Named moves come first, each a turn or a mirror and shown by rows before and after it. Which of them, in which order, take the first row of each pair that follows to the second? Write the first one first, as in the answered first pair.
U:
[  3.7  17.1 -13.8 -10.9 -31.0   6.8 -15.5  14.1   4.0  10.0 -29.6  16.6
   0.9  -2.8  -3.3  -6.3  20.2] => [ 21.4  14.4 -18.6 -18.5 -12.5  -7.6   6.3   4.8  10.2  32.1 -16.1   9.6
  22.7  -5.0  -9.0 -12.6   6.7]
[ 19.9 -10.6 -11.1 -36.7  28.8  -7.3  35.9  -6.6  -5.5  29.8   8.9 -13.3
  14.1   8.6 -21.4  -1.8  -2.5] => [-21.6  -4.8  -3.8 -21.5  -9.4  28.0 -14.7  19.4 -11.8 -20.9 -23.1  -0.6
 -35.2  10.9 -10.9   8.3  29.6]
[ 14.6  16.5 -22.6 -12.8  21.0  21.1   4.6   6.0  -2.2  20.3 -25.3   0.9
 -10.8   7.5 -20.4  -2.9  19.3] => [ 11.7  15.0 -23.2 -10.1  18.7  23.8   2.7   6.8  -4.0  16.8 -26.5   0.2
 -14.9   8.0 -19.2  -0.8  21.3]
[-24.3  17.3  -1.6  -1.2 -53.4  12.6 -46.0  27.2 -10.9 -26.4 -37.3   7.1
 -29.8  -0.8 -12.5   1.0  36.1] => [ 35.3   5.8 -13.4 -21.2   6.4 -41.2  29.5 -15.9   3.4  52.2   7.8 -10.7
  42.7  -7.0 -28.7 -21.0  -9.8]
W:
[-10.1   5.4   5.7  18.4  12.7  22.4 -16.9  13.5   9.7 -25.9 -22.9  -6.1
 -30.6  19.1  -7.7   6.6  13.7] => [ -7.4  19.3  -8.5  22.9 -26.3   1.7 -34.5   4.8   7.6 -13.8 -27.2   5.9
 -17.1 -13.6   4.9  -5.4   7.5]
[-28.8 -24.3   7.7 -32.3 -32.9  26.5 -22.9   7.7 -28.5 -43.4  -6.7  12.9
 -35.4  -5.7  14.4  24.5  11.3] => [-41.5 -20.2  25.3   8.7 -11.4  25.9 -27.7  13.1 -13.6 -56.0  -7.4   1.9
 -33.4  20.4   6.5  22.1  16.7]
[  4.5  -0.7   9.9  39.1  42.1 -24.3  12.6 -21.9  23.6  14.3  28.1 -31.9
  10.3  25.2  -4.0  -9.7 -15.3] => [ 12.3   6.7 -12.6  13.8  -9.7 -42.0   0.2 -35.1  12.5  36.4  27.1  -9.6
  24.8 -25.7  16.2 -18.2 -22.8]
[ 2.5 -3.5  6.4 -7.2 18.4  2.9  9.3  0.9 -4.3 -4.9  6.0 -2.9 -7.9  4.8
 -4.2  5.2 -6.8] => [-2.3  6.3 10.6 19.7  9.2 -8.4 -4.8 -2.3  2.9 -7.2  8.9 -2.1  2.5 -1.0
 -0.5 -3.7 -8.1]
T:
[ -4.4   0.9  -4.4   5.3   4.0  12.7 -10.6   7.8  -2.8 -11.6  -8.5   1.7
  -3.0   4.7  -4.3   3.6   7.0] => [ -5.7   2.7  -3.0   7.7 -11.2  -2.4 -12.6  -4.6  -4.2  -4.5   3.2   3.3
  10.3  -8.1   5.1   0.1  -5.4]
[  1.9 -49.0   4.5 -20.3   5.7  19.2 -12.2 -30.8  -8.8 -11.3  16.7 -18.3
  -1.5  27.0  -0.2   4.1 -10.3] => [  0.8 -49.0   5.1 -21.5   0.4  12.4 -13.2 -37.6  -8.6 -10.0  19.4 -14.1
   5.8  18.1   6.4   1.3 -16.0]
[ -9.9   3.1  -4.3 -41.2  32.6  13.6  27.0 -30.3 -18.2  11.8 -19.4   1.6
  17.4  -8.8   6.2   5.8 -12.1] => [ -8.8   5.5  -2.9 -42.0  27.8  12.8  27.4 -31.8 -21.3  12.6 -23.5  -0.3
  19.0  -8.2   4.8   7.7 -10.5]
[ -8.1  14.1 -13.1  -9.8 -14.5  20.1 -27.9  20.9  -6.4  -9.6 -31.3   9.6
 -30.0   2.2 -12.5  -5.7  27.6] => [ -3.1  15.8 -15.0 -11.8 -45.2  -7.2 -33.0  -3.1  -8.1  -2.0 -12.0  19.9
  -4.7 -23.2   3.7 -12.4   3.8]
C:
[-13.8   8.8  -0.2   7.7 -11.8  -0.4 -12.4   3.5  -2.8 -11.5  -3.0   4.8
 -11.6  -9.6   8.7  -8.5   3.1] => [ -3.3   9.5 -12.0  -8.2  -5.8   0.1  -5.3   5.6  -2.2   6.1  -9.7   6.7
  -8.0 -17.7   4.6 -12.4   5.0]
[  4.1   4.4 -18.5 -25.1   1.9  10.7  15.6   2.9   2.7  15.0  -4.9  -4.1
  -3.4  -0.4  -7.3  -1.4   9.0] => [ -4.8 -12.7  -2.3 -23.8   5.4  13.1  21.2  -1.9  -0.3  -6.6   9.1  -5.4
  -6.0  14.7  -3.2  14.7   0.0]
[ 16.5  -2.6 -17.1 -44.1 -20.0  -5.6   3.4 -19.9 -16.3  25.0   3.8   9.9
   1.4 -35.7   9.2  -9.0  -5.7] => [  5.8 -26.1   3.9 -43.4 -15.4  -3.1   9.0 -28.3 -21.6  -4.9  24.1   4.8
   0.5 -17.8  16.4  12.1 -18.2]
[-13.6   7.8   1.8  24.6 -17.5 -15.2  -9.8  -8.6   7.0  12.5  15.7 -14.2
   4.2   3.7  -5.1  -7.0 -11.9] => [ -5.3  13.9  -9.1  13.2 -14.9 -15.8  -2.2  -5.9   5.1  29.1   8.0 -13.0
   5.2  -3.6  -5.8 -11.7 -10.2]
Pairs:
(two moves a pair)
[ -0.1  46.2 -16.9  40.9  -7.5  -8.4 -19.4  16.3  18.5  21.1 -27.3  -1.2
  10.0 -23.5  -6.4 -41.2   2.9] => [  9.0  43.5 -17.8  37.3  13.8  -3.6  -7.3  19.5  22.4  30.7 -24.8  -4.6
  12.2 -12.1 -12.9 -40.8   5.5] : T U
[ 15.3  25.6  33.8   2.0  22.3  -5.4  -9.5   7.8  -6.6 -20.5  22.6  -8.7
   8.5  27.9  20.5  -2.3  -9.7] => [ 23.7  14.6  16.2 -44.8   1.4  -4.4  -0.7   1.9 -22.2  -6.2  20.5   3.3
   4.0   1.4  29.8   3.8 -12.0] : W W
[ -6.4  -8.7   7.3 -15.7  23.2  31.4   0.6  13.5 -15.6 -16.4 -18.9   2.6
 -17.6  18.1  -6.0  11.6  25.1] => [ 10.0  13.1   5.4  27.0  29.1 -14.6   8.4  -8.6  12.3  18.2   0.4  -6.3
  36.6   8.0  -6.1 -14.8  -4.0] : W U
[-15.0  -4.1  27.5   6.8 -22.6   2.6  -9.3   0.7  -1.5 -44.8   6.5  -4.1
 -11.4  17.7  10.0  21.7  -1.4] => [  8.1  -8.6  22.8  -3.7  25.8  -3.5  30.6  -3.8   4.5 -14.4  17.1 -21.3
   7.0  33.2 -10.1  14.7 -11.5] : U T
[  4.9  12.0 -24.9  18.2   7.0   5.8   5.8  23.0  -7.3  20.5  32.9  -8.2
  23.9   3.0  -9.2  -1.9  -7.4] => [ -7.2  10.8 -28.0   5.1 -19.9  23.3 -15.4  33.8 -17.0   3.1  13.6   3.8
   0.6  -9.7  -0.7   3.8   4.3] : U W
[ 17.8  -2.7   8.2  -3.1  19.8 -10.5  27.6 -14.0  32.4   0.9   7.4 -14.5
 -15.7  18.8  10.4   1.0  -6.0] => [ 18.4   0.4   6.5   1.1   2.1 -22.5  22.5 -21.7  34.5   6.6  13.7  -7.9
  -3.8   2.3  18.9  -4.4 -14.6] : T W
[  9.0 -15.9   6.8  -2.6  47.9   2.3  27.4   5.9   8.2  -4.5   5.4  -9.5
  -2.9  24.3 -12.0   4.7  -6.4] => [ 16.1  -0.2 -19.0 -20.0 -14.8 -21.9   6.9 -10.9  -0.3  21.9   2.7  16.6
  15.2 -33.5   8.9 -13.9 -17.8] : W W
[ -8.6  -4.5  20.6  27.0 -22.3 -42.5  -3.4 -21.3 -11.5  -8.4  20.9  -7.5
  15.8 -23.2   7.8 -27.2 -30.3] => [ -0.1 -29.8   8.6 -36.0  25.9  12.0  29.5   8.6 -35.6 -10.7  -4.5 -12.4
 -35.5   6.5 -16.4  -4.2  -1.8] : W T
[-24.0 -19.2  23.4  -5.8  -5.7 -10.2  -0.5 -26.6  -9.8 -27.6  16.3   2.5
 -18.5  19.3  13.6  12.8  -8.8] => [-23.6   2.9  19.7  25.7 -15.0 -24.3 -18.6 -28.9   2.5 -19.4  11.1   1.9
  -2.3  10.5  14.8  -5.1  -6.8] : U C
[-12.5   0.1   0.2  -8.2  20.8   7.0  30.5 -21.6   9.0  25.1  25.2   4.5
   3.6  -9.3  -0.3   3.3  -3.0] => [-19.5  10.6   7.4  23.0  24.1   3.6  16.6 -18.8  19.9  19.1  21.3   2.1
   7.5  -1.5  -2.7  -4.5   2.8] : T W
[ 11.9   9.8  10.5  47.2 -15.4  -6.7 -22.3  11.4  20.2  -2.6 -24.5 -27.4
   9.4   5.5   6.1 -32.3   9.3] => [ 24.8  -2.7 -14.4 -21.7 -15.4  21.5  -1.5  23.9  -7.1  10.9 -45.4 -17.8
 -19.9  -7.9  -3.0 -21.6  24.5] : W T
[ -7.8  12.2  -4.7  23.7 -22.0  -1.3 -29.0  -3.0  -3.7  -7.5   1.8  12.7
  -2.3 -15.5   1.6  -4.5  13.0] => [  5.9   7.8  -3.7  14.7  31.1   9.6   2.9   8.9   2.7   8.7  -5.6  -6.6
  -6.0  13.3 -18.7  -6.0  19.3] : U T
[ -1.5   3.5   8.0  39.7  13.2 -28.3   4.5   0.6  24.1  22.8  12.7   1.8
  -1.0  26.1 -13.6 -27.6 -16.1] => [  9.4 -21.2  -3.5 -17.9  -8.6 -31.5  24.8 -12.3  -0.2  29.6  26.1  13.4
   0.1  -2.3  -0.7 -13.6 -30.9] : W C
[ 35.4  -3.5 -15.9  22.9  42.3 -27.0   5.6  -6.6 -18.8  55.5  13.4  -6.8
  28.5  11.2   7.4 -38.6   0.2] => [  7.8 -28.4  24.2  45.2  38.2 -25.7  -4.3 -17.1 -20.4   2.6  41.2 -13.5
  20.9  37.5  19.6 -12.9 -16.0] : C C
[-12.9 -27.0  -4.1 -31.4 -34.5  17.9   8.2 -18.3 -25.4 -20.7  20.4  17.6
  -5.5 -14.5  15.4  29.5 -13.2] => [ -6.9 -27.8  16.1  -1.4  21.4   9.4  35.0 -20.7  -8.1 -15.9  36.5  -8.2
   8.9  26.5  -1.8  27.1 -19.6] : W U
[  8.6  -5.6  -9.0  -5.1  -2.9  23.6  -7.0  13.6   0.6   4.1 -18.3  12.8
 -24.4  10.8 -15.1   3.3  16.6] => [  4.6   2.9  -1.6  20.0 -32.3  -7.0 -22.7  -3.5  12.9   5.5  -2.3  17.4
   4.2 -10.5   2.0  -8.9  -5.9] : W T
[ -6.2  -9.9  17.2  19.2  22.6   6.1   2.3 -18.2  -6.8  -7.0  11.2 -10.0
   5.3  21.1 -14.6  13.6 -22.8] => [-11.9  16.1   9.0  37.5   1.8   9.7 -29.3  -1.8  -1.1  -2.8 -16.1  -1.1
  -5.6   8.1 -11.9  -4.6  -4.9] : U C
[ 15.5 -13.6 -27.2  21.5  -8.3  -4.4  -2.7  -3.3   3.7  20.7  -9.4   9.4
  14.0 -18.7  -7.1 -16.2   2.5] => [ 12.6 -26.5 -27.5  -5.4  -6.4  22.1   0.2   6.0  -8.1   6.0 -17.7  11.7
 -12.4  -8.3 -11.4  -2.8  13.1] : U W
[ -3.0   0.9   5.0  27.3   2.1 -22.8 -27.5  15.7   8.0  -6.4   4.1   6.3
   1.8  -8.7  -1.0 -13.9  -6.1] => [ 11.4 -11.0  -9.8 -18.5  -1.7 -21.4  -6.1   7.2  -5.4  17.1   8.5  12.1
   1.2 -28.7  -0.5 -11.3 -13.6] : U W
[  4.1 -17.9  31.5   2.9   5.2  11.7   0.0  -9.7 -23.6 -16.1  -6.1   6.9
 -11.8  26.4  -0.2  -0.6 -17.2] => [  3.5   0.1  14.7   1.1 -31.6   6.4 -22.1  -8.9 -24.1  -3.4 -20.3  18.2
  -9.4  -4.4   7.9 -12.4  -9.8] : C W
[  5.2 -22.9  -0.5 -54.3 -35.5  -0.5   4.3   9.4 -13.1  -2.0   9.9  35.3
   4.4 -24.5  -6.3  24.2  10.3] => [ -2.3 -26.8  25.1 -10.9 -24.6 -29.2   7.8 -13.2   2.4 -17.2  44.2  22.5
  34.9  -7.7   0.3  22.4 -11.8] : W T
[  1.8   6.7 -15.8 -23.6 -24.3   5.9  -8.7   1.8  -7.8   9.5 -18.4  14.9
  -8.4 -22.4   3.1   0.9   1.4] => [-13.5  13.9   9.5  31.7   2.7   5.7 -16.9  12.2  16.1  -9.0 -14.0  -3.6
  -5.4  14.7  -4.5  -4.5   5.2] : W W
[ -2.2  11.0  -8.0 -13.3 -34.9  13.1 -27.3  29.2  -6.8   9.0 -43.5  14.5
  -3.7 -11.1  -6.5  -4.0  19.4] => [ 25.1  -9.2  -8.5 -36.4  24.6   6.9  25.3  14.8  -5.5  36.8 -21.7  -7.5
  16.6  10.2 -23.0  -1.9   4.1] : W U
[ -4.0 -19.5 -10.9 -25.2 -16.0  -2.5  11.1 -14.0 -22.7 -38.9   2.4   3.7
 -17.1  -4.5   5.7  34.6 -19.4] => [-10.1 -12.9  -7.6 -10.5 -21.9   3.0  -3.9  -5.0 -16.6 -48.1  -6.2   0.9
 -23.5   0.3   4.3  31.9  -8.7] : C W
[ -4.0 -12.4  12.3  -5.7 -36.2  22.0 -42.1  12.5  -7.0 -39.3  -8.0   5.4
 -25.3  -9.1   8.4  22.6  15.5] => [ 38.4 -16.9   0.6 -20.6  -0.4 -21.6  13.7 -22.9   2.5  18.7  30.2  -9.0
  33.2 -20.8   0.7   4.8 -25.7] : T U
[ 13.7  -2.0 -13.7   4.2  22.0 -10.2  24.1 -12.3   1.4   4.5  -4.0  12.9
  21.0   0.9  -5.5 -12.0  -3.9] => [ -4.0  -2.8   2.9  24.1  15.3 -10.2   7.8 -15.8   3.0 -20.8   5.2  11.8
  17.5  11.8   2.0  -3.8  -6.6] : C C
[ 13.1 -25.1   3.0 -56.2  23.6  19.6  47.6  -0.3  -8.7   6.4  -1.7  -3.3
  -9.4   4.9 -14.3  14.2  -1.8] => [  0.4 -20.1   7.8 -45.2 -44.0  -2.7  14.4 -16.7 -17.3  -7.2  13.0  15.2
   4.1 -33.7  14.6  12.6 -15.7] : U T
[ 13.5   6.0 -24.9 -48.3 -22.2  19.0  -0.8   3.3 -16.3  -3.8  -7.1  24.6
 -17.9 -23.4   4.7  -1.3  -0.2] => [  9.6  -2.2   4.7  -6.2  46.4  22.4  21.8   8.6   4.5 -18.8   3.2  -8.0
 -17.5  36.1 -14.3   6.3   1.9] : U W
[ 28.1 -20.3   9.4 -14.2  26.2  26.5  33.7 -28.7  16.4  38.2   2.8   3.3
 -31.0  -2.6 -25.8  -7.2   2.8] => [ -4.4  -8.4  37.6  51.6 -14.6  -0.1  -9.9 -44.9  34.0   5.3  23.5   4.5
 -14.8  -4.8  -2.0 -14.1 -11.3] : C W
[ 28.9  38.5 -32.2  -5.2  31.5 -12.0  19.0   7.4  24.4  78.0  -5.6  -7.8
  27.9  -7.8  -3.9 -37.9  -8.2] => [-17.5  46.2 -23.4  14.5 -59.3   2.5 -53.1  18.6  12.8  21.4 -25.6  17.5
  -4.5 -37.6  33.0 -25.8   8.7] : U T
[  7.2  30.7  -8.9  58.7  14.4 -10.9  -9.3  13.5  30.4  18.8 -17.5  -9.4
  22.8   4.6 -20.2 -23.6   5.8] => [ 16.6  18.4 -38.5 -11.9 -33.0  -1.3  -8.5   9.9  -1.1  31.1 -26.8  19.0
  10.4 -43.8  -6.1 -15.0   9.3] : U W
[ 22.0   7.6  -3.9  -6.0 -17.2  -7.0  -7.4  19.0  -8.9  16.7 -26.1  24.0
 -10.8 -42.1 -22.9  -1.5  -5.5] => [ 16.3   0.2   8.6   2.5  20.9   9.6   1.1  31.4  -2.9   1.0 -32.4  11.9
 -29.1  -5.3 -39.0   4.9   7.9] : T W
[-24.1 -26.6  33.1 -32.2  30.8  41.9   0.7   0.7  -8.0 -29.5   8.8  -9.3
 -15.0  29.5 -12.9  13.9  -5.4] => [-36.3  -7.2  44.0  19.3  17.1  24.3 -26.7  -2.7  10.3 -40.4  12.2 -10.0
  -1.4  29.9  -5.6   0.9  -6.8] : U C
[ 10.8 -18.9   1.9  -1.9  33.5   3.5  -2.9   7.7   4.4 -21.0  -7.8  16.8
 -18.9  -8.3 -15.3   2.3  -0.2] => [  1.5  -2.9   3.3  22.4  10.3 -10.2 -26.0   2.3  12.6 -20.0  -9.8  22.9
 -10.6 -24.2  -6.4  -4.9  -2.4] : C W
[ 11.6  -8.3  -4.9   8.5   2.5 -10.2  -5.7  18.3   6.3  -7.4  -4.8   3.2
 -20.6  24.1   6.5  -1.8   8.8] => [ 16.9 -12.5 -18.8 -11.9 -14.3 -11.8  -6.5  11.6  -0.3   1.5  -8.1  12.0
 -21.8   5.6  13.1  -2.8   7.9] : W W
[  7.9  -0.5  -3.6 -11.6  31.4  21.6  14.5  24.4  -9.2  14.3 -12.5  -2.0
  -3.7   7.7 -14.2  -7.6  20.4] => [-11.2   3.2  -0.9  -5.4 -32.2   4.1 -22.8  10.0 -13.6  -8.5  -7.9  17.1
   0.4 -27.3  14.4  -5.2  10.2] : T U
[-30.9 -22.2  18.1  18.4 -11.4 -14.9 -11.8   9.9 -14.8 -45.5  10.1  -8.0
  -0.2  22.3  28.2  23.3  -1.7] => [ -5.8  -3.3 -28.2 -37.3 -31.3  -3.5 -14.1  21.7 -28.6  -0.8 -24.1  16.0
 -10.4 -21.0  24.1   8.9  20.1] : C W
[-31.7 -24.0  21.9   5.2   2.6  28.3  -1.0   1.3 -20.9  -3.1  30.8  -8.3
 -10.5  -8.3 -19.9  -2.9 -20.8] => [-19.8  -7.4  12.0  22.0   9.1   6.0   5.0  -3.1  -8.5  24.8  31.9 -10.9
  13.2 -15.9 -26.6 -22.0 -29.1] : C U
[ 31.6   1.4 -39.8 -63.3  -4.0 -14.6  20.3  -7.5 -24.3  53.4  -5.3  24.2
   4.8 -38.6 -13.2  -8.6 -16.3] => [ 23.8  -9.0  -2.3  -8.5   8.9 -49.6  27.2 -37.3  -5.9  36.3  41.4   4.4
  44.6 -17.0  -4.0  -7.4 -53.3] : W T
[ -7.6  19.7  -5.3  31.6  32.2  -0.2  -0.4  22.9  12.9  20.8 -26.6 -15.9
  14.5  10.0 -23.0 -24.7  24.6] => [ 15.4  -7.1 -23.3 -37.3   4.3  -9.7  23.2   1.3 -15.1  37.3  -7.0   0.9
  22.3 -31.0  -8.1 -13.0   1.8] : T W
[-13.9 -23.0  12.0  28.7  30.3  12.1 -45.0  -6.7   9.9 -22.1   1.3  -4.5
  19.4   9.2 -10.9  -9.1   7.4] => [  5.6 -17.9  -7.0   0.0   4.1 -10.8 -41.0 -25.4   4.0  10.4   7.4  10.0
  43.6 -31.6  -0.4 -20.7  -4.1] : U W
[-53.3 -34.5  40.8   1.2  -2.1   4.7  -9.3   2.2  -2.1 -51.0  11.3  -4.0
  -3.4  11.6  26.7  28.6 -23.8] => [ -6.8   7.4   4.1  19.1  17.2 -43.7  10.8 -12.1  24.4  36.1   6.1  -5.3
  57.8 -23.3  10.6 -22.0 -37.7] : C U
[  8.8   4.8 -11.1 -11.3 -25.1 -14.3   2.5 -11.0   3.1  16.1 -10.6   8.5
   6.1 -31.5   3.7 -15.4  -5.3] => [  1.4 -23.0  12.4 -17.2 -16.5 -11.7  15.7 -20.6  -5.5 -14.1  12.9   0.8
   2.9  -8.7  10.8   8.7 -18.4] : C C
[-27.1 -11.7   9.6 -26.0 -27.8   5.7 -17.3  -7.8 -14.2 -36.8  12.6   3.0
 -22.1  10.3   9.1  11.2 -14.3] => [  2.3 -17.0   2.8 -35.8   8.3 -14.6  22.6 -22.9  -8.7   2.4  32.6  -7.3
   9.1  10.7  -0.1   3.3 -34.7] : T U
[-33.0  35.7  -5.7  63.6 -51.2 -62.6 -29.5  18.9  32.8  -3.9 -14.3  29.9
  13.8 -46.5  18.0  -2.7  29.2] => [-23.0 -32.7  14.2  -6.6  60.1   6.5  48.3  46.4   9.7 -30.6 -11.1  -3.2
 -45.3  42.4 -22.2  53.3  48.8] : W W
[ -6.4  -5.2   2.0 -27.5 -32.7   9.0 -24.0   0.4 -23.9 -26.1   3.3   6.1
 -20.2  -8.9  21.7  21.6   8.9] => [ -8.2 -10.1  13.3 -11.0 -33.5  -6.2 -19.8 -11.1 -19.3 -33.5  22.6   3.3
  -3.7  -3.7  28.3  20.8  -7.8] : W T
[ -5.9  -0.9  -0.1  38.1  37.3   5.9 -15.2  -7.2  13.5   5.5  17.5  -8.4
  12.1   9.2 -11.1  -7.6  22.7] => [  2.1   6.2  -8.8  29.2  34.3   7.1 -17.0  -2.4   8.7  19.9   3.7  -4.6
   6.0   0.3 -15.3 -14.4  30.8] : U C
